A single turn carries every row of the set below to another of its rows. Some are shown first; where does it send the rows asked next?
J58: [ 15 -19  19  34  -9   3  16   2  -7  -7   6  -5 -13   4 -42  12  15   3
 -17   9 -37  41   4 -11  17  14  41  -7]
J953: [ 16  -7 -14 -27 -17  -1 -13  16   5 -23 -28   2   6   6 -13  -9   8  23
 -28  -7   7  35  15  -9 -13  -6  44  -9]
J834: [-11  -9  17  -6  23   1 -28  20  17   3   4  19 -13 -36 -36 -28   2  21
 -11   0  -3 -12  18 -19  33 -15  27   4]
J638: [ 22 -18  12  32 -15  -2  22   2 -10  -6  -4 -15 -15  -7 -48  -7  31  15
 -20   6 -39  32  -7 -17  33  11  34   6]
J238: [  2  38   5  -3   7  11  15  12  -2  17   6  -6   0  -2  -7 -12  34  21
 -16  46 -22  -8   9 -26  -5  10  30 -14]
J316: [ 33  29  10  -9  16   7  31  18   6   7   5   0  -7 -11 -17 -17  40  11
 -22  39 -19  -4  10 -36   3  27  22 -11]
J140: [-10 -13   1  -5  23   5 -32  21  17   1 -16  19 -19 -40 -47 -18   0   7
 -14  20   5 -11  10 -20  31 -10  21   6]
J686: [ 36  -5 -18  -2   3  21 -18 -19  12  -6 -29  -4 -15 -17   7 -26   1 -19
 -18  15 -30   5 -12 -17   9  -8  -2   1]
J629: [ 44  -4 -10   6   7  14 -29 -12   7  -3 -34  -5  -2 -10  -2 -15   4 -14
 -12  13 -25  14 -17 -16   8 -11 -12  -9]
J297: [ 16 -18  -3  39 -18   2   8  17  -3 -20 -11 -11  -7 -11 -40   5  31   7
  -2  22 -38  32   8   0  20   3  41  11]
J27: [ -3 -22  16  -9  27  -1 -33  15  13   7 -12  15 -20 -39 -42 -27   8  15
  -2  18  -8 -11   2 -21  32  -8  34   9]
J243: [ 11   2 -22 -25 -14   2 -16  12  -2 -23  -4  13   4   4 -27 -32  19  31
 -12  -4  -1  37   6 -16 -17 -25  25  -2]
J215: [ 18  26  10  -6  17   2  22   7   3  13  19   1 -10 -14 -12 -23  29  17
 -14  55  -4   1  17 -31   6  11  19 -12]
J137: [  3 -24  10  31 -17  -7   6  14 -13  -9   4 -10 -17 -17 -38  12  10  14
 -11   3 -44  36   8  -4  12  17  34  -6]
J466: [ 20  11 -14 -30 -16  -7  -3   4   1 -20 -33  17  12   4 -17 -12  15  24
 -13  -9  -1  24  17 -11 -18 -20  39  -8]
J665: [ 36  -3 -11  11  11  13 -19  -7  18  -4 -37  -7 -28 -16  -6 -25  10 -12
 -12  12 -30  20 -14 -17  13  -4 -16  11]
J478: [ -3  -2  11   4  14  17 -41  35  10  -7   0  23 -29 -34 -45 -21   1  13
 -14  14  -5 -14  16 -10  20   9  29  -2]
J242: [ 19 -16  11  36 -16  -5  11  18  -2  -2   9 -12  -4 -14 -42  10  16   4
 -10  16 -35  40   8 -23  19  13  47   0]
J522: [ 35   5   4   6  32   1  11 -13  -4  11 -17 -12 -36 -14 -35  11  19   3
 -52   0  -9   1  -7  10  -6 -19  17   0]
J199: [ 20  -5 -24 -28 -26  -6 -16   4   1 -15 -13   6   5   5 -28 -10  19  21
 -20  -7   3  32  24 -12 -21  -4  37 -13]
J436: [ 34  20  -3  -2   7  16 -18 -10  -6  -7 -38   0 -13  -3   4 -28  -5 -20
 -28   7 -35  10 -13 -21  13   5   1  -2]
J312: [ 43   4  -5  16  10   5 -23   3  13  -6 -27 -10  -3   8 -15 -38   4 -17
 -17  12 -31  -1 -10 -25  17  -3 -12  -2]
J708: [ 40 -18   7   9  21 -23  -2   3 -16   4   7 -21 -42 -21 -16 -11  21  -8
   4 -18  -8   4   0 -18  -7   0  48   8]
J349: [ 38   2  -1   5  21  -9  -5   3  -5  -3 -11 -15 -28 -30 -30   6  23  25
 -31 -25   5  -9   2 -31 -23 -19  40 -11]
J841: [ 16  -3  10  -7  44 -13   3  23 -12  -7  -5 -10 -19 -29 -16   1   0   3
 -43   7   1  22   1  16   8 -23  39  17]
J49: [ 19   0  -4 -27 -16  -8 -13  13 -14 -32 -17  12   1   0 -30 -26   9  37
 -37 -14   1  34  15  -8  -4  -3  35  -9]
J760: [ 12  32   7  -9  10  15  23   1  -5   4   4   0 -13 -24  -2 -25  46  35
 -12  33  -6  -4  10 -42  10   4  32  -5]
J267: [-14  -9  15  -1  18   7 -35  17   3  -1 -24  13 -35 -36 -26 -21   7   9
  -2   7  -6 -10  13 -10  39   7  38  14]
J691: [ 18  23   8  -6  25   2  23   5   2  -3  11  -1 -10 -18 -20 -19  37  27
 -26  46 -10  -2  22 -48   1  17  22 -13]
J443: [ 25  10 -14 -13  32 -13  24  10 -14  -6  10 -10 -26 -24  -3 -17  10 -26
 -25   1  -7  10   8 -21  -7 -11  44  22]

J691 -> J27
J665 -> J466
J140 -> J629
And these:
J708 -> J443
J312 -> J243
J267 -> J436

A single turn carries every row of the set below to another of its rows. Some are shown first; where does it send the rows asked next?
J38: [-10   6 -23   5  12   7  21 -18 -17  11 -23 -11   7 -10 -18  12 -33 -15
 -10 -14]
J926: [ 26 -35 -34 -13  28   8  22 -13  -5  -2  21 -19 -20   0  11  -8   6 -50
  -1  -6]
J339: [-17  -2 -42  -2  34  -4  12 -10  -4   3 -20 -28  -1  -1  13   8 -31 -17
   1   1]
J788: [-15  -8 -12 -12 -18   4  34  48 -11  16  21   9 -30   6 -11  -3   2  -2
  11  -1]
J823: [-24  -7 -22 -53 -11  -5  29  -9   0  -7  30 -34 -16   4  -9 -16 -14 -15
  13  16]
J95: [-21 -17 -32 -31   9  -6  19  -9   4  12  48  22   0  -7   6 -25 -25 -17
   9 -17]
J125: [-12 -13 -27 -20  26  46  16 -24  -3   5  -3  -7 -42   1  -3   5  -7  10
  11 -15]
J381: [-17 -10 -19 -24  -4  -2  26  54  -1  11  20   2 -32  15  -4  -5   0  -4
  16   2]
J503: [-17 -16 -23 -13  22  48  17 -26  -9  12   0  -5 -38  -5  -7  12 -11  12
   3 -18]
J335: [-18 -15 -41 -20  28  42   9 -23  -5   3   2 -10 -38   4   4   8 -13   9
   3  -5]
J580: [ -4   3   4  12  22  -1  29   4 -14  10 -22   5   3  -8  -7   9  -2  -7
  -6 -27]
J724: [-16  -3 -27  19  24  -9  20   1 -22  11  -8  -9   7  -1  22  11 -11  -7
 -23   3]
J477: [ 11  10 -16 -14  26   2  26   2  -8  -8 -34   6 -14  16 -15 -11  14 -11
  12 -13]
J447: [-16 -24   5  18   9   5  13  24  -8 -11  30  12 -15   8 -29   0  -1 -19
 -12  14]
J162: [-20 -26  -8   6  20  -1   4  27  -2 -13  32   7 -13  16 -25  -2  -5 -19
 -15  23]
J605: [ 13 -28 -17 -22  21  10  13 -15   0  12  15  -4   7 -11 -25  11 -11 -44
 -23 -29]
J203: [  8 -37 -27 -17  35  -1  10  -6   5   7  22 -21   0 -11   7  10 -12 -44
 -16 -17]
J659: [-21 -17 -33 -13  24  43  11 -26  -9  12   4 -11 -33  -3   5  13 -19  11
  -6 -10]
J758: [-15 -14 -26 -26  -1  -1  24 -12  -4  13  48  30  -2 -13  -3 -27 -22 -18
   8 -23]
J513: [-20  -7   1 -50  -7   0  35  -2  11  -5  21 -26 -21  -7 -20 -15  -7 -16
  31  -9]
J208: [  1   4 -44  -9  30  -7  17   1 -13  -6 -17  -9  -9  28  14 -11   3 -12
  -5  17]
J60: [-27 -12 -27 -26  -7  -8  20  52  -1  14  24   0 -20  15  -6   1 -11   1
   1   8]
J668: [ -9 -14 -26 -28   3   0  27 -10  -3   8  45  28 -11 -10   3 -34 -11 -21
  22 -23]
J890: [-25 -11  10 -25 -18   2  42  -5  -5   3  29 -28 -14 -25  -7  -3 -12 -14
  18 -12]
J491: [ -9 -24   5  13  19   4  16  28  -1 -15  23  13 -25  13 -29  -7   8 -21
   2  10]
J600: [-12 -24  -3   2  26   0   6  31   4 -22  24   4 -22  19 -24  -9   4 -20
   2  20]
J898: [ 30 -24 -24 -20  11  17  25 -21 -14   4  11  -3 -10   2 -22  -9   9 -47
  -9 -16]
J688: [-25  -9 -18 -16 -20   0  27  46 -11  20  25   8 -16   9 -14   2 -12  -2
  -6   3]
J743: [-32 -13 -13 -26 -22  -2  35 -11 -12   2  39 -32  -9 -12   1  -6 -18 -16
   0  12]
J795: [  4   0 -37  -2  28   3  27 -11 -10  -6 -27 -24 -24   7  12 -10  -8 -25
  25   1]
J307: [-12 -16 -32 -32  11  -6  23  -6   5   6  48  21 -13  -6  12 -32 -15 -20
  21 -17]
J745: [ 10  10 -20   5   6  14  35 -23 -22   3 -31  -6 -16  -4 -17  -7  -7 -22
  14 -14]

J162 -> J447
J605 -> J898
J580 -> J477
And these:
J503 -> J125
J339 -> J38
J307 -> J95
J890 -> J513
J688 -> J788

A single turn carries every row of the set below to another of its rows. Some are shown first; where does it send the rows asked next?
J852: [ -1 -11  -8  22 -23 -20 -20  22  11   3  13 -13 -38]
J956: [-31 -20  30  -2   6 -18  -8  39   6 -13  22  -3 -33]
J159: [-36 -14   3  20  18 -42 -15  33  17  -4  19  14 -22]
J273: [ 18  -2   3  27  17 -26  13  18  12   9  17  -1 -47]
J923: [-36 -35  15  21  10   4 -23   8 -18  -7 -15 -11 -24]
J958: [-18 -41  -1  41  25  -2 -27  19  -1 -36  -6  -5 -54]
J528: [-27 -32  12  47  19 -25  25  32 -12 -24   8  29 -18]
J694: [-25  -1   5  18 -11 -12  10  19  -6   1  -4 -30 -44]
J169: [  5 -16  32  23  22 -18  24  21  -5   4  23  20 -22]
J471: [-26 -28  23  44  18  -6   0  28   5 -34  31  26 -41]
J222: [  1 -25 -12  38  26 -24   1  27 -15 -11 -18 -27 -12]
J311: [  0  -8  14  14  28 -30  24  16  14  16  19   7 -28]
J757: [  3 -47   6  32  18  -4 -31  25   5 -13  24   7  -1]
J494: [  1 -22 -12  63  34 -15 -23  19 -10 -14   7   2 -10]
J837: [-21 -35  24  30  17  -3 -37  29 -22 -28  -5  -1 -39]
J327: [-31 -40  -7  36  20   1 -11  -1   4 -12 -17 -15 -41]
J985: [ 26  -9  20  35  10 -15  19  23  -6  -2  25  14 -39]
J628: [  3 -50   5  11  13 -14  -8  34   2  -7   0 -26  -6]
J493: [  8 -31   0  47 -24  -2  22  22 -18 -19   2  -2 -37]
J756: [-17  -9  -4  63   4   0  19   7  -7 -18   7  -2 -51]

J958 -> J327
J493 -> J852
And these:
J222 -> J628
J169 -> J985
J471 -> J756

